In the data rows, 128 means zero.
Each row of this table is followed by its label. One hidden rule gives the labels. It looks at one to three of the table's principal directions, none of them among the few with the most spread.
[ 65 147 154 133 154  86 118 192 134 133 126 116  66 193 160 111 110  76 139 202 106 126 116 131 112 114 137 101 114 183 166 156 148 142 141 146 182  84  95] B
[119 117 159  79 154 136 148 105 149 118 152 182 116  73 134 121  88 121 166  97 167 110 103 141 110 135 166 104 111 105 150 132 110 137 115 127 136 138 115] A
[189 138 103 150 120 138  91 102  92 105 129 154 143  86  98 192 137 171 147 128 151 166 134  94 144 122 116 189 118  96  98 178 123 102 134  84 139 111 175] B
[105  83 134  94 137 151 162 138 135 128 111 141 132 130 165 123 114 140 145  96 152 153 121 152 118 114 147  82 126 123 148  91 120 133 115 151 120 154 123] C
[106  94 145  90 136 137 167 122 143 138 129 144 132 122 151 111 111 139 132  87 142 132 122 146 124 121 144  89 130 119 137  97 109 137 122 153 118 153 117] C
[184  16 120  86 192 142 147 108 100  84 117 189 119  45 154 168  93 184 176  37 209 131 136 127 148  98 141  78 105  33 152 121  64 119 114 163 146 164 150] A
[162 180 112 163 120 134 108 119 125 128 133 104 142 131  82 139 177 106  92 142 109 126 147 111 137 154 112 171 130 143 108 167 145 126 147 102 129 102 154] C
[117 162 134 130 116 135 115 112 124 132 145 128 130 117 103 136 121 148 115 133 114 121 121 101 108 128 109 165 139 134  97 129 150 109 140 107 101 133 125] B
[106 148 148 115 131 121 133 150 154 139 126 113 121 163 145 103 141  71 134 152 125 141 136 146 114 152 143 112 113 163 148 128 152 145 131 117 140 102 122] C
[ 97 170 145 136 168  95  77 157 141 103 155 132  59 134 111 158  95  97 150 181 125 110 115  98  88 126 125 142 115 152 138 178 162 114 152 126 153  84 103] A
[158 120  90 161 129 184 118 145 127 105  97 128 117 126 110 143 162 140 122 104 145 134 130 152 124 108 120  86 137  98 140 139 130 122 133 147 136 132 135] A
[140 106 121 142 162 140 122 127 124 109 109 143 106 120 126 142 130 140 136 121 154 127 128 129 121 105 126 103 125 111 136 135 114 119 140 143 136 121 120] A
[ 95 150 134 139 126 165 146 135 140 135 110 127 121 148 122 106 147 120 111 139 128 124 109 147 105 120 141 105 136 152 138 126 143 125 137 123 125 127 103] B
[ 99 169 147 112 141 135 148 110 153 137 142 126 134 114 112  98 123 103 115 136 129  84 116 133 102 153 141 137 141 147 117 121 150 146 128 108  92 140 104] B
[131  90 117 149 113 149 124 148  97 122  92 115 120 156 143 124 150 157 116 121 112 152 132 131 132  88 108  95 128 117 135 101 121 102 132 147 134 138 124] A
[147 111 113 134 142 115 120 117 118 113 126 127 134 104 127 142 114 141 137 127 137 105 130 121 137 127 125 139 135 110 121 123 117 133 115 132 112 145 128] B
[132 119 140  98 145 103 125 111 143 122 157 146 130  90 137 128  87 114 160 121 152 102 124 126 127 151 142 140 119 115 139 124 122 136 110 124 125 134 126] C
[147  94  92 170 127 190 109 138 110 101  74 126 119 144 126 159 161 172 128 112 147 172 127 138 111  80 111  90 134 109 133 109 130  87 139 146 119 134 127] C
[133 139 120 160 146 114 111 150 101 130 128 118 107 151 125 130 139 119 107 158 118 116 136 104 145 117  96 145 124 150 144 157 125 114 146 142 173 100 140] A
[158  92 101 150  96  97 119 150 107 140 130  89 130 157 128 124 145 150  93 100  81 126 162 121 177 118  88 117 138  99 116 117 103 128 133 171 142 137 144] B
[ 94 118 168  88 186  55  97 153 127 102 164 167  60 115 154 178  52 116 193 167 146 143 113  91 106 115 151 139  93 137 144 178 128 128 136 133 171  90 117] B
[151 128 132  91 124 145 160 102 141 141 156 157 159  78 125 106 114 125 136  80 161 100 131 143 146 161 137 131 128  94 132 129 113 150 111 116 130 149 150] C
[101 120 171  60 170 103 145 104 141 122 183 195 112  52 152 116  36 117 187 119 175  73  92 121 113 143 157 134 111 114 161 130 112 140 100 129 146 144 114] A
[176 101 121 128 164  94 102 111 102  99 133 138 123  90 121 168 118 141 148 122 146 126 148  96 145 127 121 156 112  94 114 151 108 124 129 121 131 121 150] A
[118 197 139 175 117 101  93 156  98 142 129  84 109 194 103 128 181  89  78 203  62 151 141  84 128 129  96 180 116 203 118 172 160 107 166 107 163  68 142] B
[102  82 139  75 146 151 174  93 154 132 133 175 143  69 163  85  53 163 170  82 185  64 100 164 110 120 143  86 152  75 132  57 109 152  89 142  76 198  88] B
[135 115  97 169 123 172 124 134 118 118  84 112 133 150 125 133 161 150 111 129 133 140 126 143 121 101 115 106 145 129 130 108 131 109 133 141 113 137 121] C
[128  86 129 109 174  98 106 144 125  93 128 161  88 106 158 172  73 139 191 137 164 139 119 123 118 103 144 107 113 103 144 143 114 136 117 150 145 123 122] B
[129 100 144 102 144 121 123 126 128 114 120 132 129 124 156 135 119 114 159 127 143 156 132 128 112 128 140 117 108 134 142 101 132 123 117 127 118 128 132] C
[156 152 110 156 115 130 117 129 113 128 123 100 149 138 110 132 170 107 102 144 108 131 142 119 146 147 118 159 126 148 128 145 136 126 128 114 137 115 154] A
[ 79 171 128 151  86 100 127 175 152 168 143  75 123 211 137 100 144  77  93 179  73 132 130 138 141 153 121 138 135 203 153 135 153 132 135 146 163  95 119] A
[107 117 130 127  93 119 145 122 121 154 127 107 157 145 149  86 119 136 112 135 100 105 122 135 141 128 115 135 144 143 128  75 124 128 106 137 107 158 115] A
[116  71 126 104 114 100 127 123 122 130 150 141 129 104 157 132  62 175 157 103 138 106 117 123 144 116 121 128 135  92 136  90 104 110 102 154 124 164 113] A
[168 156  63 217  48 211 132 131 110 147  51  44 201 200  95 108 255 135  41 134  79 173 156 158 147 131  98 135 162 160 102  91 156 110 135 107  84 139 154] B
[143  71 110 149 153 173 101 112  92  85  84 168  95  91 123 167 101 231 159 101 175 134 115 114  97  51 101 101 140  47  98 107 118  76 143 124  95 157  98] C
[139 149 118 144  92 119 123 119 131 149 149 110 139 133 100 114 136 144  93 113  92 106 140 120 147 135  99 146 148 114  96 128 125 129 138 133 116 135 130] B
[170 138 103 147 106 140 146  86 126 142 131 120 177  95 100  99 148 139  96 103 123  75 136 139 162 150 116 151 153 101 104 115 106 150 112 120  99 159 139] B
[132 116 164  66 178  74 112 134 125 101 165 159 109  89 160 164  78  83 194 144 156 150 129 101 117 153 159 150  82 141 157 155 131 142 109 117 156 106 156] A
[129  72 121  89 127 141 156 103 148 122 143 165 142  73 146 131  75 168 160  63 164 106 108 154 134 121 150  92 140  77 140  89  92 136  95 165 108 181 118] B
[ 95 139 150  95 137 109 114  96 138 129 185 191 113  70 132 153  28 168 181 135 167 102  86 100 108 124 130 175 130 119 128 137 124 102 118 118 133 133 114] A
[145  92 104 144  84 155 148 128 115 141  92  95 172 161 141 121 177 147  96  99 103 173 143 148 152 118 123 109 136 135 129  81 112 118 118 149 113 150 147] C
[144 131 129 121 122 111 127 107 128 131 150 129 149 100 121 127 115 124 133 125 135 104 131 119 144 156 134 163 124 119 127 133 122 127 115 107 127 132 136] C
[111 154 168  74 187 106 126 122 144 106 161 183  98  79 133 162  78  97 189 148 179 134 109 111  94 149 173 150  97 134 137 184 143 147 128  88 146 102 132] C
[113 141 124 158 106 144 123 153 115 139 110 101 113 176 117 114 164 136  87 137  88 142 133 124 124 104 101 113 137 145 120 125 140 111 153 140 134 118 119] B
[171 150  71 197  94 175  93 103 117 118 105 113 153 121  80 162 161 183 103 126 129 130 131 120 132 112  91 164 162 106  88 130 137  94 139 114  93 136 138] C
[139  81 154  58 147 108 174 111 145 135 153 155 149  85 160 105 100 109 153  69 156 116 137 148 149 157 161  99 109  99 151 107  92 164 101 144 133 154 143] A
[188 101  86 184 127 164  98 111  96 102  72 112 139 129 103 157 178 180 112 114 138 152 154 120 132  92  92 126 140  82  89 116 123  99 147 116  93 134 138] A
[151 113 154  86 155  51 137 114 128 135 174 131 122  94 126 116  98 112 129 103 118  83 158 105 162 159 126 145 116  89 105 149 100 167 129 128 133 130 137] A
[162 119 103 146 119 178 128 114 114 122 107 144 136 107 108 132 144 178 120  90 148 129 134 134 130 102 101 113 145  74 101 124 122 118 138 123 111 147 138] B
[153  94  80 193  92 161 121 151 119 123  65  66 143 187 127 113 202 133  80 122  87 145 147 162 145 101 109  76 148 131 136  83 119 118 127 172 111 142 120] B
[146 179  97 202  40 140 100 155 100 162 106  56 155 219  96 121 221 127  50 163  39 184 158 114 159 126  77 166 140 176  99 138 154 100 157 115 144  93 162] A
[102 169 131 143 128 110 123 144 129 140 123 112 127 165 133 131 134 104 125 188 117 141 125 121 123 138 133 161 130 176 121 152 154 140 135 100 134 101 127] A
[ 75  81 153  81 135 171 159 156 132 132 124 185  84 127 166 118  77 180 161  80 166 153 100 149  99  75 132  50 125  90 151 109 119 109 136 159 154 148 102] B
[ 56 223 156 128 101 152 163 126 186 175 153 117 136 160 104  66 140  71  90 164 107  89  97 156  99 171 153 138 147 201 138 136 167 146 138 103 122 113  90] C
[ 73 112 183  32 118 116 201 106 186 166 182 171 152  92 172  64  63  90 158  80 145  94  95 174 127 167 186  88 120 140 174  81 100 171  84 156 131 164 107] B
[141 123 115 147 118 144 134 143 109 129 102 115 135 153 128 134 169 130 107 129 114 162 137 132 142 117 127 118 125 138 129 138 124 128 135 131 143 120 146] B
[116  78 158  78 188  53 131 156 114 100 120 129 110 132 193 154  96  79 187 166 140 160 135 121 128 134 176 118  88 155 160 132 119 167 100 133 146 116 136] B
[144 147 110 169 109 157  91 128 123 117 114 119 112 142  90 155 158 157 110 127 117 154 134 114 111 106 101 133 134 115 102 142 145  89 159 118 119 111 126] A
[ 97 152 145 112 129 125 144 128 133 146 146 135 130 130 132 115 110 123 123 141 129 117 116 120 122 139 130 148 131 152 129 134 139 129 131 115 134 126 124] C
[195 100 132  90 215 116 116  92 119  69 144 183 120  25 118 187 104 115 185  95 200 118 133 108 124 145 162 139  94  79 138 173 100 146 114 116 133 126 164] B
[178 161  78 187 133 211 136 102 117 118  83 127 161 110  81 130 195 147  91 118 158 111 130 145 131 124 112 135 157 111 107 145 134 129 138 104 103 139 146] C
[147  67 128 114 155 135 143 151 128 110  97 133 107 139 153 133 149 121 139  87 142 162 146 154 135 106 145  51 109  99 153 121  99 143 131 169 149 127 133] C
[109 130 150  95 157  97 143 131 141 133 158 145 122 114 147 131  95  97 149 137 149 118 121 122 133 154 152 142 111 151 156 148 122 141 120 130 158 115 133] A
[109 125 116 155  57 143 139 164 139 165 108  73 143 213 138  92 181 115  78 123  66 168 143 158 147 124 113  91 138 163 141  92 133 119 135 162 141 122 126] A
[168  52  86 159 100 193 124 122  93 113  73 130 139 128 132 139 154 220 116  62 140 162 139 141 137  64  86  77 147  58 112  71 102  83 132 161 103 170 132] B
[105 162 158 101 165 130 136 101 170 116 145 149 124  90 120 114 106  79 157 147 164  90 105 141  87 166 175 134 117 148 145 133 147 143 117  94 105 123  97] A
Here are more rows. What is the label of each one?
[129 130  92 176 117 134 115 121 126 130 113 111 137 134 121 118 119 152 117 152 124  80 117 136 137 113 103 137 164 124 119 105 126 125 117 143 104 148 105] C
[124 173 130 139  88 134 107 149 137 141 135 120 114 163 106 135 151 125 116 139  94 169 137 125 120 125 114 132 129 133 102 159 154 128 152 111 139  98 139] A
[139 125 110 136 133 136 135 110 135 134 136 154 134  96 124 115  94 155 141 118 161  77 119 141 143 126 115 131 150  89 122 128 111 141 118 131 126 146 119] C
[155 154 114 173 112 167 106 133 101 118  83 101 142 168 105 154 212 122  95 151 103 202 143 115 117 114 117 144 117 166 115 142 149  98 154 103 127  96 158] B
[106 126 149  83 141 104 141 101 153 133 174 162 130  80 137 125  60 132 159 113 147  90 105 125 119 142 143 141 133 121 131 114 116 142 107 140 113 151 116] B
[115 149 116 154  75  89 112 166 116 156 132  69 139 195 138 114 148 108  98 173  64 142 147 120 157 142 104 159 134 169 124 127 148 130 126 128 145 111 139] B
[135 123 125 139 110 144 119 125 116 125 106 120 139 147 128 147 154 144 124 129 120 180 133 122 121 114 125 134 122 138 117 119 135 105 136 116 118 121 139] C
[ 89 215 153 123  71 124 157  94 138 187 173 116 177 131  97  79 130 117  81 157  93  91 112 112 137 180 126 215 145 179 100 135 154 125 130  65 114 128 125] A
[154 100 118 134 151 116 138 120 121 119 108 125 136 116 135 122 135 128 132 123 145 107 142 138 148 130 135 118 129 101 124 127 108 149 120 124 121 137 125] A
[150 162 119 164 135 131  87 135  99 109 120 118 111 134  96 162 158 130 117 161 116 147 138  93 119 120 106 167 120 136 108 173 151 103 154  97 139  96 145] A
[ 98 117 141 115 112 141 140 127 154 134 131 146 109 129 131 107 108 142 133 105 116 121 104 155 110 104 141  76 139 115 132 102 115 133 125 162 117 146  92] B
[133  91 151  68 135 157 165 111 138 127 138 166 131  84 135 116 112 156 142  47 158 134 132 142 119 124 140  83 122  68 118 107 111 137 127 132 111 163 131] A
[171 164  87 208  93 146  94 136  92 127  80  69 156 185  94 153 222 128  77 174  89 179 159 109 147 127  98 177 133 162  97 153 152 103 153  88 125  93 161] A
[ 63 121 158  89 127 110 155 121 148 152 164 160 116 113 157  91  50 142 148 129 131  78  87 136 115 118 136 116 144 137 145  92 116 135 107 157 124 158  87] B
[122  74 151  64 148 108 167 104 135 135 154 162 141  76 162 100  67 145 159  78 164  87 126 137 141 139 140 110 126  82 136  89  97 148 100 140 115 172 120] C
[136  97 130 129 166 113  72 136 101  76 114 156  84 107 143 195  90 157 191 155 156 168 118  95  94  85 126 134 105 110 129 139 136  93 130 123 130 113 125] A
[154 104 132 117 142 122 124 137 112 117 114 125 140 135 155 139 149  97 145 133 139 171 145 126 139 136 136 127  98 146 157 126 123 127 119 128 153 109 163] C
[146 119 117 159 109 111  93 159 101 125 114  99 113 179 126 165 166 135 112 144  96 196 154 102 144 110 105 140 109 145 126 152 130  94 155 134 165  87 155] A
[101 156 139 133 106  89 121 138 155 141 133  84 129 167 126 103 139  85 111 162  73 117 132 138 120 147 139 128 137 165 114 111 147 156 123 131  98 124 103] B
[ 89 151 130 130  85 118 142 161 162 168 138 100 134 188 150  83 130  85 116 152  98 128 126 162 140 150 130 110 137 172 155 112 141 149 119 148 151 114 119] C
[165 117  68 197  53 135 125 109 122 154 106  65 178 154  98  93 169 173  61 107  69  83 149 148 177 121  79 131 184  97  85  73 107 131 117 157  76 173 117] B
[116 108 138  98 110  98 167 141 146 161 153 118 158 139 172  76 112  74 132 124 124 100 128 162 172 172 151 116 117 156 188 105 103 159  89 156 172 134 139] C
[120 160 128 127 118 159 145  82 155 138 133 150 158  98 106 124 121 143 129 122 151 114 105 141 110 140 145 150 149 131 105 119 132 133 122 102  86 144 116] C
[ 84 216 155 137 136 102 108 179 130 135 134 109  95 185 127 129 149  50 130 227  99 154 122 115 104 152 146 163 106 211 139 200 187 149 147  77 173  61 131] A
[135 111 131 113 143 145 122 128 126 113 135 149 106 106 119 150 117 155 136  90 147 139 130 118 115 112 120 110 123  94 123 136 125 109 143 138 130 132 131] C
[ 75 131 172  78 127  78 161 110 151 160 178 153 123 105 144  86  56 128 142 129 127  68 105 127 133 148 149 141 132 125 127 118 113 148 114 122 127 146  89] A
[123 169 146 120 182 114 104 148  97 100 130 132 107 121 132 160 129  84 151 193 146 139 126  87 101 143 136 179  98 174 141 181 171 125 134  79 152  92 152] A
[103  90 140  78 160 102 146  97 165 121 161 181 117  61 154 119  24 153 191 102 177  60  95 149 115 123 153 103 146  79 131  93 100 160  91 157  94 175  86] B
[172  78 113 124 187 125  98 126  95  74 107 160  98  78 133 186 104 168 176 112 177 138 138 105 117  93 122 119 116  63 114 146 117 121 129 125 120 137 140] A
[107  72 155  73 128  79 147 146 127 143 150 148 126 133 192 118  74 119 172 120 137 149 127 135 151 130 145 110 103 130 167 104 100 140 101 156 168 130 137] C
[ 98  97 136 127 137 103 122 118 142 127 130 121 109 134 138 121  91 154 129 123 116 102 120 124 112 103 117 107 145 121 116  81 116 118 130 166  91 150  83] C
[157 115  70 195  88 174 123 112 121 134  97  91 152 139  93 111 166 184  68  95  99  88 135 143 146  98  77 109 181  94  97  81 114 111 132 168  80 171 113] B
[113 148 126 134 121 103 127 125 138 144 147 123 136 132 130 119 105 119 130 155 125 101 121 126 139 145 127 158 138 146 128 134 130 138 120 122 132 123 122] A
